In the rows, 128 means zero.
One turn moves each row of this set onto another row. After a few examples, where does it send each row asked below?
K_154: [171 100 138 147 114  88 150  94 126 115 129 123 157 129 139 131 142 129
 136 126 161 125 114 157  98 141 137 120 141 136 145 131 119 134]
K_719: [138 142 142 142 122 135 152 149 118 160 131 158 139 137 118 126 108 143
 150 136 115 122 131  98 160 124 128 120 103 150 131 100 143 162]
K_92: [135 108 131 161 141 121 115 131 106 118 110 156 124 118 129 104 116 115
 130 125 150 159 128 111 143 103 152 115 133 154 147 147 119 175]
K_687: [131 145 129 134 149 119 148 141 148 143 113 135 105  94 123 123 142 155
 153 106 140 136 177 103 118 141 115 140 126  90 109 121 138 118]
K_678: [130 138 115 167 171 111 126 152 118 139 126 141 102 133 121 120 133 150
 118 145 114 130 143 111 111 140 178 142 130 118 131 124  93 142]
K_117: [ 99 138 111 106 128 136 141  89 111 141 143 144 146 102 127 156 118 136
 127 142 125 127 155 132 127 139 187 137 148 122 109 139 123 156]
K_808: [125 115 124 126 136 138 129 115 130 133 134 172 116 153 148 133 117 116
 141 137 124 137 142 109 130 122 198 152 108 114 105  97 130 130]
K_56: [118 113 136 120 133 144 151 149 138 141 145 138 130 117 126 106 134 129
 145 161 162 137 154 131 154 171  91 113 142 123 104 140 156 126]
K_536: [131 136 128 122 133 113  91 131 142 107 128 120 133 122 148 129 136 164
 124 139 141 124 132 120 142 124 188 137 128 101 167 132 105 111]
K_302: [155 121 151 128 151 123 123 100 135 147 141 121 108 155 132 110 144 142
 115 134 148 136 127 151 144  94 116 163 120 117 152 162 142 141]
K_27: [ 92 116 134 121 131  97 159 104 119 114 128 148 147 131 150 136  85 131
 121 128 114 118 145 121 132 131 122 158 111  86  89 131 126 129]
K_78: [142 134 146 129 135 108 106 126 105 100 100 134 115 106 105 120 115 139
 144 158 143 132 142 127 149 169 134 116 132 168 144 139 137 134]
K_780: [ 99 124 118 117 131  83 143 139 109 113 141 121  95 154 132 128 121 142
 136 139 152 127 123  86 138 159 139 114 124 128 153 136 102 108]
K_725: [125 114 102 123 101  94  98 116 147 124 143 138 135 112 124 130 162 133
  99 145 149 140 106 150 115 134 115 136 128 110 112 122 138 163]
K_177: [134 132 131 137 109 121 119 134 158 123 132 127 117 142 152 110 147 121
  96 131  87 104 104 140 107 120 151 134 116 141 105 102 116 125]
K_350: [136 120 132 112 157 149 109 121 136 135 123 140 108 114 124  90 126 123
 107 147 109 151 157 128 132 123 119 133 108 113 172 154 101 118]
K_380: [110 121 120 128 157 118 104 136 141 146 136 118 129 116 137 142 131 134
 121 119  96 114 167 134  91 107 151 106 140 152 107 127 109 113]
K_289: [137 121 107  97 102 175 128 136 120 124 143 103 133 106 132 125 148 136
 146 105 116 139 138 149 120 142 122 143 140 112 118  94 116 132]
K_642: [107  84 128 137 123 164 120 110 134 129 126 142  79 148 151 157 140 120
 120 128 129 107 135 149 115 119 134 105 133 104 105 118 131 142]
K_599: [151 112 126 124 141 117 192 131 126 113 132 151 131 126 139 107 123 131
 140 134 133 122 109 124 150 142  87  85 132 131 133 116 121 123]
K_854: [114  91 148 123 127  96 145 102 125 115 127 134 123 128 127 119 142 167
 129 129 165 130 107 113 144  99  84 125 118 119 118 106 119 123]
K_36: [130 114 136 108 135 122 158  95 139 123 156 129 152  87 143 121 134 133
 105 163 132 168 109 147 130 166 139 136 131 150 121 117 135 129]
K_552: [152 119 125 117 127 127 120 127 132 144 148 123 137 115 126 146 123 135
 128 158 155 120 114 177 136 176 141 117  99  94 152 134 123 123]
K_19: [138 116 145 136 135 181 158 123 126  98 135 127 127  94 124 142 127 154
 144 137 129 120 155 118  95 122 151 126 123 135 101 105 118 123]
K_20: [138 142 169 135 124 115 133 136 124 160 155  99 150 157 133 121 127 115
 140 137 144 153 137  94 128 120 123 121 131 102 109 163 122 119]
K_761: [129 112 153 128 120 115 151  99 102  98 141 109  91 135 151 148 111 108
 143 131 166 141 130 124 154 126 146 150 103 141 135 138 148 121]
K_141: [109 130 131 163 123 123 162 106 125 110 137 169 109 102 162 174 126 109
 129 133 123 131 106 151 127 116 120 120 143 116 120 113 129 132]
K_606: [107 139 100 114 153 133 141 155 131 115 124 107 164 153 153 114 143 124
 123 115 126 107 131 128 142 144 121 113 123 140  84 114 120 140]
K_887: [104 112 151 143 144 122 137 118 138 139 109 126 103 137 170 129 132 145
 134  88 144 153 130 122 170 130 138  96 134 123 120  98 148 116]
K_540: [121 127 136 126 106 137 126 101 100 108 128 110 141 133 165 126 117 110
 103 107  98 138 126 135 119 122  93 143 148 108 131 149 143 154]
K_821: [122 128 150 115 143 136 101  97 133 141 130 136 136 155 130 111 105 119
 124 101 105 150 135 112 111 120 175  98 139 117 139 140 141 122]
K_84: [153 139 136 120 134 120 105 140 122 113 138  79 105 116 138 151 162 115
 142 144 144 114 162 126 132 130 103 131 118 128 120 158 123 123]
K_407: [118 163 104 129 143 147 159 144  90  91 121 123 126 110 135 143 130 125
 116 147 118 131 108 123 141 152 120 146 110 123 139 119 123 162]
K_843: [102 120 130 127 125 121 129  98 122 164 131 148 130 152 145 122 138 152
 125 123 102 103 172 115 134 128  93 130 142 137 165 125 117 127]
K_983: [153 134 137 136 139 104 144 114 131 172 106 118 107 131 125 119 109  86
 125 127 136 145 126 139 101 138 166 121 140 139 115 154 128 132]
K_770: [ 95 103 139 141 109 136 125 129 109 147 135 135 159 125 119 114 129 145
 145 122 163 126 141 144 145 138  84 136 125  81 136 128 114 137]

K_678 turns into K_808
K_56 turns into K_599
K_117 turns into K_983
And these:
K_350 turns into K_19
K_302 turns into K_289
K_552 turns into K_36
K_761 turns into K_540
K_719 turns into K_887
K_20 turns into K_606

One turn moves each row of this set onto another row. After a few examples, where does it send each row asked below?
K_640: [143 145 156 132 126 137 150 116 150 118 174 109 175 121 164 168 121  96
 139 156  71 149 115 127 110 158 103 132 113 126 146 109]
K_717: [128 150 138 130 158  80 136 137 180 122 160 149 142 132 133 193 119 135
 129 118 136 151  83 115 101 149 113 119  94 110 129 124]
K_185: [141 167 107 107 150 122 141 149 159 125 173 135 148 164 126 131  96 120
 108 106  77 100  73  90 106 111 110 120 105 111 137  93]
K_645: [115 131 142 134 144 112 142 137 146 124 182 115 138 123 155 144 157 131
 167 119  79 158  63 126 135 138 104 157 139 127 145 136]
K_486: [143 108 128  84 133 162 140 153 150 126 162 103 120 139 148 145 100 129
 114  87 127 141 117 129 137 128 113 128 139 118 154  93]
K_580: [118 125 138 111 102 109 138 155 136 112 127 111 112 133 114 169  91 150
 108 128  84 126 104 136 115  94 132 125  98 109 111 104]
K_614: [118 129 132 118 140 121  99 125 113 160 126 123 121 117 139 184 110 134
  99 103  79 150 118 136 105 108 129 126  88 142 143 128]
K_368: [160 135 171 119 119 153 144 112 140 140 161 109 139 114 149 129 135 167
 154 104 103 158 104 146 122 141 110 110 127 136 171 121]
K_118: [126 117 100 116 108 132 144 136 143 140 158 182 118 125 104 145 107 138
 141 121 127 128  75 129 112 124 119 137 125 135 155 118]
K_559: [102 157 116 133 110 120 123 105 153 131 180 114 132 113 132 159 139 134
  80 107  65 140 113  99  88 155  91 142  98  98 157 126]
K_611: [125 168 141 140 161 121 131 111 146 124 154 109 144 134 123 161 131 134
 121 115 103 149 123 123 100 127 110 108  48 111 140 152]
K_653: [111 150 106 151 113 111 140 108 115 122 152  96 143 129 129 145 130 139
 103 113  60 131  73 106  83 111  92 151 123  97 140 137]
K_444: [157 116 130 105 115 133 113 120 144 134 156 126 150 128 159 128 145 143
 138 115  86 146 134 140 123 137  77  70 126 128 145 115]
K_972: [136 164  95 140 122 144 131 145 129 131 144 129 162 151 110 136 141 130
 105  95  73 121 122 140 118 121  92 107 147 119 118 138]
K_771: [136 156  83 159 135 108 125 121 136 120 170 131 150 116 163 156 109 131
  99 111  82 132  98 104  95 140 100 169 116 113 158 131]
K_272: [117  73 133 114 118 133 124 109 141 123 154 122 139 116 150 126 158 144
 111 122  69 139  69 119 116 138 122 129  94 128 141 110]
K_558: [128 171 124 109 106 132 136 132 144 132 181 151 125 128 110 121 150 181
 126 103  91 126  74 125  96 135 101 143 109 118 160 140]
K_647: [153 120  89 138 123  89 133 152 118 101 167 121 126 139 123 158 141 120
  97 125 118 136 116  95 122 108 102  95 116 125 133  90]
K_30: [141 185 113 118 114 122 128 132 143 125 146 164 138 132 133 162 138 135
 120 115  56 130 137 129 106 130  94 129 163 117 144 115]
K_385: [106 155 130 155 155 115 139 174 139 137 156 130 121 113 100 146 128 120
 112 126  90 131  75  99 118 124 126 131 160 126 146 115]
K_681: [151 160 127 122 139 114 171 113 115 135 154  99 127 131 122 167 113 137
 145 115 140 139  65 105 108 114 119 143 117 129 147  81]
K_825: [ 95 128 126  81 132 116 117 132 142 133 162 113 118 128 101 189 135 137
 104 112 104 131  84 126 123 128  94 116 141 128 154  72]
K_882: [131 115 154 114 145 138 154 142 156 126 159  99 136 156 118 141 146 110
 132 100 141 145 106 121 118 140  72 101 143 105 136 124]
K_564: [111 152 155 122 115 149 164 114 145 123 141  99 170 105 153 190 114 126
 119 118  96 176 132 119 123 121 107 117 107 115 139 113]
K_583: [111 141 122 125 144 119 134 147 157 120 160 141 166 131 152 161 145 140
 135  80 114 169  79 106 142 127  76 127 148 110 135 144]
K_914: [136  95 141 111 133 122 123 138 148 128 151 139 136 130 128 119 102 146
 115 120  75 125 100 124 116 127 118 148 109 114 138  49]
K_508: [141 140 134 145 147 123 127 120 152 141 148 172 113 137 138 115 163 134
 121 110 136 139 108 102 111 129 103  98 105 132 126 125]
K_23: [146 147 145 110 104  90 150 138 138 127 160 106 160 158 132 138 117 102
 147 120  65 120 101  97  94  98 108 114 125 115 138  77]
K_269: [163 133 128 104  92 128 118 137 148 120 160 109 138 140 175 132 131 112
 120 118  57 106 104  94 127 138 115 129 116  99 125 114]
K_236: [143 143 123 103 132 113 131 123 128 129 141 123 129 103 161 173 104 165
  80 126  71 132  97 115  76 116 143 123  91 129 147 119]
K_655: [171 133 162 126 144 120 123 145 146 102 157  97 150 131 162 129 115 145
 149 128 101 127 112 130 123 129  92  94 109 127 161 155]
K_415: [105 140 117 148 125 108 125 133 145 140 146 138 138 121 112 131 149 148
 107 116  95 143 106 122 114 125 121 129  65 126 126  57]
K_50: [110 158 154 139 155 111 119 147 157 100 147 127 162 141 141 177 155 141
  93 108  97 155  97 135 114 111 121  87 148 139 141 116]
K_859: [106 138 124 146 132 126 134  94 136 133 160 139 125 131 129 156 113 131
 113 114  55 133 113 132  97 124  80 181 108 116 162 121]
K_182: [125 153 140 149 166  94 143 125 127 107 139 134 148 119 126 154 129 148
 124 154  87 154 102 123  78 128  83 121  87 125 127 143]
K_254: [141 115 142 119 122 117 133 132 130 107 123  94 160 157 151 173 130 105
 139 100 124 156 126 135 121  99 107 112 124 125 150  88]
K_17: [130 112 128 114 116 125 128 141 142 123 153  86 143 123 146 146 141 130
 140 109 172 141  95 123 117 129 117 115  86 121 165 113]
K_159: [133 175 121 119  93 124 173 135 161 101 156 134 159 146 101 161 129 123
 115  99  89 156 113 104 106 136 118  93 133 115 123  99]
K_492: [123 123 115 137 141  92 128 153 153 124 175 134 127  95 136 122 141 136
 151 123 117 141  84  93 123 134 143 139 123 124 172  95]
K_337: [147 172 107 123 136 164 120 130 132 148 172 142 148 132 120 145 121 154
 119  86 112 139  65 129 111 139 124 137 134 112 167 145]
K_31: [142 121 148  94 143 115 112 132 139 132 123  90 143 110 173 143 127 161
 137  95  86 142  87 126 123 130 108  94 139 142 146 125]
K_460: [147 140 134 112  84 158 148 151 141 130 147 112 140 132 153 143 101 136
 117 105 102  97 106 111 137 102 106 139 128  96 138 145]
K_374: [152 149 156 133 139 127 149 134 164  97 167 127 128 153  96 157 123 128
 110 119 124 101 123 119 128 146  92 141  97 120 159  88]
K_332: [126 181 140  98 110 153 149 137 122 141 178 113 123 136 146 155 103 136
 123 120  87 166 113 135 112  86 125 102 126 140 139  98]
K_549: [119 137 161 133 143 102 154 136 174 137 200 107 158 119 118 163 143 120
 127 150 100 136  97 120  91 148 111 104 134  98 152  95]
K_82: [134 159 142 107 127 152 108 142 142 129 136 126 140 133 141 125  93 150
 121 140 131  91  81 136 109 118 110 128  87 130 139 114]
K_800: [122  76 136 124 117 133 128 115 143 137 149 154 146 125 148 149 131 140
 108 112 124 138  99 116 116 112  88 121  68 122 149 140]
K_777: [131 161 148 144 122 117 132 117 142 155 181 140 143 139 122 192 125 111
 122 150  95 139 100 131  90 103 131 117  99 104 169  82]

K_681 turns into K_825
K_640 turns into K_645
And these:
K_415 turns into K_185
K_254 turns into K_882
K_118 turns into K_580
K_444 turns into K_655
K_611 turns into K_337
K_460 turns into K_564
K_653 turns into K_559
K_914 turns into K_23
K_236 turns into K_30
K_82 turns into K_332

One turn moves each row of this set onto another row. After a few examples, where does it send each row asked below?
K_694: [ 95 147 110 104 172  99 192 170 191 160 134 128  95 181 130  95 106 157
 166 138 173  82 105 151 137 177]
K_880: [ 85 148 124 171 146  99 165 139 183 165 130 109  84 126 132 121 102 144
 166 150 143  84 116 123 154 212]
K_170: [ 86 132 104 134 150 137 134 161 141 145 112  96  93 140 105 131 131 133
 173 147 175  66 105 126 160 183]
K_710: [108 134 108 171 144 131 135 124 130 120 122  90  99 132 119 127 122 141
 153 149 135  92 130 120 129 152]
K_646: [142 116 111 150 161  79 171 168 210 122 120 134  89 136 128  95 122 181
 152 161 152  71 114 180 157 187]
K_326: [141 177 105 113 174  93 179 173 183 145 165 103  89 150  94 110 117 134
 111 148 144  87  99 162 162 176]
K_384: [132 115 129 149 152  79 155 162 220 119 128 105 110 134  98  84 114 179
 155 152 140  81 132 181 135 161]
K_699: [111 164 104 138 135  91 156 128 157 137 141  82 124 127 127 125 128 122
 176 147 117  93  93 144 134 174]
K_626: [159 153  94 142 176  94 183 154 163 124 157 120  88 137 109 114 105 152
 105 151 133  83 135 142 148 138]
K_343: [ 95 115 129 184 133 103 147 157 184 158 141  95  90  99 122 122 111 153
 141 125 146  81 115 118 158 167]
K_575: [147 161 101 172 177  99 134 137 199 129 128  77  92 186  84  93 130 141
 154 143 147  95 106 147 149 152]
K_940: [108 118 120 128 166 140 163 174 159 136 124 125  87 181 131  99 109 175
 125 148 180  80 117 145 130 130]
K_851: [100 108 123 170 133 114 153 151 153 127 133 105  89  89 133 123 127 160
 137 127 135  96 125 141 142 180]
K_120: [142 144 110 133 165 127 156 195 154 141 121 124  89 155 120 132 127 161
 146 157 157  76  60 179 121 178]
K_242: [148 133 113 169 168 125 122 168 155 127 132 116  80 144 103 131 141 164
 120 130 167  94  66 147 111 162]
K_729: [132 141 123 149 160  87 137 154 219 128 131  75 115 162  72  85 120 153
 164 144 143  88 119 168 135 148]
K_917: [121 120 113 155 169 112 171 181 179 141 121 123  98 133  90 124  94 167
 176 128 143  82 145 154  91 156]
K_458: [128 153  99  97 182  62 163 136 165 135 144 138 107 156  80 100 115 161
 150 145 168  80 112 145 155 177]
K_319: [ 98 150 104 149 150  93 168 138 150 148 127 111  84 119 138 124 129 142
 173 139 142  91  92 135 160 219]
K_388: [ 96 128 114 165 133 135 128 125 140 133 118 117 121 162 134 132 122 149
 149 165 142  88 121 148 141 154]
K_71: [137 128  93 109 175 100 160 168 161 126 140 131 105 146  80 112 109 158
 129 150 173  57 137 138 155 131]
K_8: [ 74 140 120 144 142 134 141 148 165 157 114 114 104 161 121 129 111 138
 170 169 163  71 121 140 152 197]
K_741: [109 140 118 152 171  81 189 137 202 142 153 126  84 150 136  90 103 168
 139 115 150 111 132 128 113 166]
K_803: [101 122 114 150 124  97 134 164 179 160 143  88 125 118 119 127 132 138
 154 124 148  72  75 140 169 147]
K_352: [139 145 110 148 168 106 191 177 160 142 120 133  91 144 129 126 100 169
 167 156 124  87 106 178 103 178]
K_210: [121 160 110 111 162  88 154 160 200 149 158  98 106 171 123  98 132 141
 137 129 176  85  57 132 132 149]
K_889: [118 141 103 142 175  89 147 171 198 152 133 109 106 140  67 124 116 144
 188 107 165  82 107 135 101 170]
K_946: [118 141 128 119 172 117 144 175 175 135 155 107  84 147  66 102 122 156
  93 135 170  93 121 161 154 173]
K_757: [152 144  89 182 184 119 137 151 185 124 116 105  69 183 107 105 138 151
 137 151 167  81 105 142 168 163]
K_115: [143 154 102 170 177  82 133 140 181 137 143 111  90 141  89 125 135 150
 154 108 155 106  73 126 102 176]
K_503: [138 153 112 150 166  99 169 130 161 129 146 117  87 175 154  95 117 168
 117 147 147 106  83 134 121 137]
K_716: [127 143 124 136 180  80 152 123 160 122 151 131  85 145  80  94 116 177
 108 134 154 112 132 147 141 180]
K_305: [114 143 104 157 128  93 139 123 153 143 138 103 136 147 142 129 134 140
 157 145 125  93  78 151 154 150]
K_453: [147 125  92 160 175 108 157 172 193 127 112 132  71 161 126 106 135 167
 143 160 174  64 101 162 177 185]
K_21: [ 90 120 118 123 124 120 140 179 170 140 136  82 123 107 109 128 135 132
 161 134 150  71 101 155 147 167]
K_631: [104 116 125 139 159 112 145 170 209 138 155 105  95 147 105  97 120 158
 117 108 185  88 117 121 117 132]

K_503 turns into K_940
K_120 turns into K_352
And these:
K_71 turns into K_458
K_453 turns into K_646
K_803 turns into K_305
K_170 turns into K_319

